(in the rows, 128 means zero)
One turn moves each row of this set onto another row. After a few examples, where does it send each row asked below?
Duzo: | 119 | 118 | 154 | 133 | 112 | 176 | 152 | 145 | 163 | 149 | 139 | 148 | 143 | 160 |
zume: | 109 | 123 | 129 | 116 | 142 | 124 | 153 | 103 | 126 | 161 | 103 | 147 | 145 | 108 |
fuza: | 103 | 127 | 145 |  98 | 126 | 140 | 146 | 107 | 136 | 168 |  95 | 142 | 149 | 107 |
Gezok: | 136 | 158 | 131 | 145 | 132 | 160 | 118 | 132 | 142 | 137 | 104 | 134 | 119 | 172 |
vuz: |  97 | 131 | 140 | 135 | 117 | 155 | 173 | 134 | 149 | 147 | 124 | 162 | 124 | 185 |
vefo: | 104 | 126 | 135 | 104 | 121 | 144 | 154 | 105 | 134 | 174 | 105 | 143 | 153 | 109 |
Zub: | 110 | 123 | 131 | 115 | 141 | 124 | 154 | 104 | 128 | 160 | 103 | 147 | 145 | 107 |
nek: | 137 | 156 | 120 | 151 | 121 | 169 | 137 | 128 | 146 | 146 | 120 | 137 | 124 | 171 |
gog: |  91 | 128 | 129 | 146 | 129 | 151 | 155 | 133 | 137 | 149 | 127 | 159 | 130 | 192 |
rit: |  97 | 138 | 162 | 119 | 129 | 141 | 148 | 140 | 150 | 131 |  97 | 157 | 112 | 181 |
kuz: |  98 | 124 | 134 | 109 | 139 | 135 | 128 | 107 | 123 | 168 |  97 | 138 | 155 | 114 |
suzop: | 112 | 119 | 163 | 132 | 142 | 157 | 104 | 151 | 146 | 136 | 119 | 140 | 142 | 169 |
Gorov: | 110 | 124 | 131 | 116 | 142 | 123 | 153 | 103 | 126 | 159 | 102 | 149 | 144 | 108 |
balez: | 138 | 160 | 140 | 137 | 125 | 160 | 125 | 133 | 150 | 135 | 100 | 134 | 114 | 167 |
tol: |  92 | 135 | 152 | 130 | 142 | 138 | 130 | 140 | 137 | 133 | 100 | 154 | 119 | 188 |
lomob: | 110 | 123 | 132 | 115 | 142 | 123 | 153 | 104 | 127 | 158 | 102 | 148 | 144 | 106 |
teku: | 108 | 115 | 144 | 145 | 139 | 164 | 112 | 147 | 140 | 146 | 135 | 142 | 151 | 173 |
Mab: | 112 | 114 | 140 | 145 | 125 | 173 | 137 | 144 | 149 | 153 | 146 | 145 | 152 | 170 |
kobu: | 134 | 155 | 122 | 153 | 130 | 164 | 123 | 129 | 139 | 143 | 114 | 134 | 124 | 175 |
mapu: | 100 | 127 | 143 | 100 | 134 | 135 | 133 | 107 | 130 | 165 |  92 | 138 | 150 | 111 |
mada: | 100 | 136 | 157 | 121 | 117 | 151 | 168 | 137 | 157 | 139 | 109 | 160 | 114 | 179 |
pezi: |  97 | 122 | 126 | 113 | 135 | 139 | 135 | 104 | 122 | 174 | 107 | 139 | 159 | 117 |
Mot: | 100 | 123 | 126 | 111 | 127 | 144 | 149 | 103 | 128 | 177 | 111 | 143 | 158 | 113 |
Fot: | 140 | 159 | 129 | 144 | 115 | 170 | 145 | 128 | 152 | 144 | 115 | 139 | 119 | 166 |
Lop: | 118 | 124 | 175 | 119 | 130 | 160 | 119 | 152 | 160 | 133 | 111 | 142 | 132 | 159 |
Degu: | 141 | 160 | 139 | 138 | 117 | 166 | 138 | 132 | 156 | 138 | 105 | 137 | 113 | 164 |
tepi: |  88 | 130 | 135 | 143 | 142 | 142 | 135 | 135 | 131 | 141 | 114 | 155 | 129 | 195 |
miki: | 109 | 123 | 131 | 116 | 143 | 123 | 152 | 103 | 125 | 160 | 102 | 147 | 144 | 108 |
fefi: | 122 | 124 | 172 | 119 | 114 | 170 | 144 | 149 | 168 | 139 | 124 | 147 | 132 | 156 |
lubu: | 110 | 123 | 129 | 116 | 141 | 124 | 155 | 103 | 127 | 161 | 103 | 149 | 144 | 108 |

mapu moves to kuz
vuz moves to mada
miki moves to zume
And these:
teku moves to Mab
Degu moves to balez

